(in the rows, 128 means zero)
The rows of X fall into a few groups, which share some directions, and each row is roughly a mix of its group's hidden directions, except some rows that fit no group.
X, 125 rows:
[[137 121 121 145 121 136  92 187  84 104 116]
 [115 137  97  87  82 116 142 157 133 153 163]
 [142 136 152 155 181  82 128  98 144 107 124]
 [149  91 143 123  69 148  92 129 130 106 147]
 [115 102 195 120 125 158 104 147 151 138 114]
 [ 87  96 155 114  94 155 110 121 107  97 156]
 [151 119 122  78 157  84 136  90 108 144 124]
 [143 163 142  90 141  90 139 151 109 170 103]
 [148 115 105 173 192 132 119 130 149 114 119]
 [131 152 151 152 129 148 133  74  76 120 146]
 [137 162 143 145 126 170  89 152 137  86 154]
 [162  84 136 134 159 151 113 151  78 133 117]
 [179 151 155 151  87 164 117 138 132 120 110]
 [144 120 121 156 161 177 106 118 132  96  86]
 [111 122  71 168 116 117 154  98 156 112 136]
 [115 118  86 152 161 122 156 118 125 179 157]
 [141 123 128 106 108  99 145  99 169 168  86]
 [ 79 107  84 113 144 111 140 150 115  89 143]
 [115 111 112 169 119 119 151 187 159 138 149]
 [158 166 116 137  88 138 109  75 143 145 139]
 [180 106 119 123  83 156 135  97 150 148 117]
 [135  82 156 133 128 172 102  96 155 149 144]
 [105 134 103 127 165  86 122 110 114  77 152]
 [ 83 101 152 144 123 169 147 135 161 105  99]
 [184 150 169  92 129 133 123 126 113 106 102]
 [134 147 158  95 107  89  92 164 138 141  98]
 [115 124 149 143 115 157 186 124  99  89 105]
 [123 125 127 168 163 148  95 178 128 148 155]
 [161 151 164 113 102 130  84 175 125 124 140]
 [109 177 138 166 131 100 120 102 136 161  95]
 [190 110 148 106  94 167 116 139 128 122 137]
 [101 112 113 118 165 105 117 111 126  74 166]
 [134 122 120 146 115 101 150  58 134 121 163]
 [125  96  99 116 135  78 130 152 174 126  99]
 [ 99 164  87 170 108 149 142 130 150  98 129]
 [139 104 151 147 170 174 159 133 117 164 115]
 [148 168 140 100 109  82 134  97 162 141 144]
 [115 126 119 105  87 171 111 168 112 164 146]
 [135 122 145 136 127  53 118 100 122 139 159]
 [100 119 155 152 142 142 183 141 134 175 137]
 [ 93 149 109 142 173 158 168 111  97 120 137]
 [149 147 142 173  98 125 125 100 140  76 105]
 [100 117 116 159 159 177 141 122 151  84 136]
 [154 167  98 123  95 108 124 102 152 109 170]
 [164 172 117 135  86 144 147 165 108 148 140]
 [134 164 146 148 132 157 111 124 177 102 170]
 [169 155 128  99 144 148 161 140 102 120  81]
 [ 97 167 105 156 145 138 137 125 133 176  91]
 [147 163  87 156 137 105 160 151 101 137 160]
 [133 134 139 113 123 114 155 180 188 123 111]
 [126 145  86  84 114 132  99 180 129 143 119]
 [104 100 110 123 156  81 131  79 156 117 133]
 [137 137 110 141  90 177  87 109 102 154 114]
 [113 111 122 106 138  86  77 141 115  98  91]
 [155 117 150 110  82 102 140 125 163 175 122]
 [117 119  96 163 129  71 146 112 116  98 156]
 [109 131 155 162 144 128 157 182 117 153 161]
 [184 165 145  95 117 128 116 130 105 141  93]
 [134 122 188 139 147 111 145  73 129 122 143]
 [129  80 139 121 131 169 112 135  71 111 126]
 [148 129  99 117 169 134 169 112 114 181 120]
 [142 150 117  78 130 118  86 154 140 140  84]
 [100 132 110 182 144 126 111  88 153 105 156]
 [101  89 112 135 120 187 156 138 152 138 107]
 [143 118 138 108 169 122 103 160  72 129 101]
 [155 134 177  83 140 107 137 132 110  90 106]
 [117 112 160 152 120 166 173 118 101  96 102]
 [ 84 163 105 129 128 104 121 149 137 150 181]
 [161 158 148 146 131  77 122  88 122 162 127]
 [159 198 129 137 152 123 127 141 157 132 151]
 [136  79 123 143  88 139 105 101 155 106 162]
 [158 163 113 117  92 112 119 121 189 141 121]
 [112  78 141 141 161 148 137  84 101 106 146]
 [101  92 112  84 111 144 145 105  86 124 155]
 [137  87 158 156 113 129 152 127 142  74 156]
 [147 120 167 152 118 124 113 150 177 136 176]
 [ 71 150 121 119 123 103 109  90  88 139 134]
 [102 105 109 103 166 132 123 190 108 120 138]
 [180 112  98 164  88 133 144 116 126 145 150]
 [135 153  97  83  89 162 122 163 146 128 116]
 [133  92 131 135  80 174 101 132 158 148 145]
 [166 132 121 147 105 174 104 151 101 100 159]
 [127 104 163 181 126 105 140  78 121 140 136]
 [103 123  99 131  69 132 162 155  98 141 136]
 [121 118 100 117 105 138 147  56 156 118 135]
 [126 143 109  89 120 130 124 196 160 140 142]
 [135 126 126 122 149  84 132 105 126  99  63]
 [143 131 132 185 144 134 147 159 159 140 170]
 [127 111 134 164 171 158 178 123 130 161 137]
 [143  96 136 165 131 120  88 128 173 160 103]
 [125  97 150 151 129 166 133  70  94 116 128]
 [148 168 145 185 106 112 106 143 126 137 159]
 [173 142 100 126  85 130  92  94 125 105 113]
 [154 140 189 100 108 113 123 159 114 102 111]
 [118 122 155 146 124 182 105 135  89 158 159]
 [138 109 134 150 179 104 110 146 169 115  91]
 [129 155 115 100  82 116 119 176 135 157 100]
 [157 158 102 167 120 125 157 122 174 144 157]
 [134  94 141 109 166 174 126 101 154 154 154]
 [150 123 127 121 147 186 120  81 152 101 111]
 [123 131  85 116  81 165 114 155 128 154 158]
 [ 84 100  75 155 131 146 159 122 141 146 123]
 [105 178  97 132 151 167 121 146 120 110  92]
 [174 100 146 166 108 147 133 100 150 130 165]
 [106  93  80 134 105 116 120 118 106 153 173]
 [131 143 125 158  94 141 110 163 173 125  83]
 [181  93 136 149 101 159 164 133 135 144 146]
 [ 83 101 172 140 116 105 120 152 146 100 157]
 [124 152 141 130  91  77 118 177 101 118 130]
 [113 123 127  99  84 132 126 146 122 174 178]
 [168 148 118 120 144 132 167 143  84 173 125]
 [ 99 141 123 146 147 146 155  80 171 115 159]
 [130 115  98 148  96 137  79 153 129 175 109]
 [148 156 122 106 157 145 119 166 169  96  96]
 [126 123  98  89  80  91 119 124 151 164 138]
 [121 130 199  91 142 130 127 140 135 164 124]
 [130 102 112 167  96 132  87 145 159  88 130]
 [129 111 167 194 131 142 143 105 138 136 157]
 [139  86 102  96 132 185 132 102 145 125 117]
 [133 150 106 137  61 143 112 137 121 171 136]
 [157 132 135 138 170 112 131 145 104 129 193]
 [116 192 135 147 110 143 144 149 172 140 117]
 [117 168 101 111 162 147 151 152 104 142  84]
 [ 83 130 123 183 132 162 132 158 148 113 147]
 [ 74 116  96 140 139 143 141 152 136 179 133]]
Here is one row of each group, with its name. Which group are the others in?
[ 53 125 124 155 119 133 112 124 158 127 110] => G
[163 125 156 124 155 162 129 163  80 151 121] => K
[118 110 147 114 153 180 116  97  89 119 162] => E

[121 150 110 145 104 156  90 158 103  77 127] => K
[129  98 147 145 152 148  85 172 144 154  99] => E
[147 107 152 141 129 112 161 121 133 199 139] => G
[158 177 127  86 112 116  91 120 150 147 111] => E
[163 152 116 100 124  92 151  87 150 156 152] => K
[143 146 159 117 131  93 120 189 104 155 141] => K
[135 167 108 135  81 160 134 171 146 145 144] => E
[136 120 129 111 129  77 143  67 154 122 150] => E
[115 166 126 130  90 110 147 127 142 123 192] => K
[121 160 118  98 136 128  99  88 128 100  75] => G
[ 79 120 103 101 147 108 147  87  95 118 111] => K
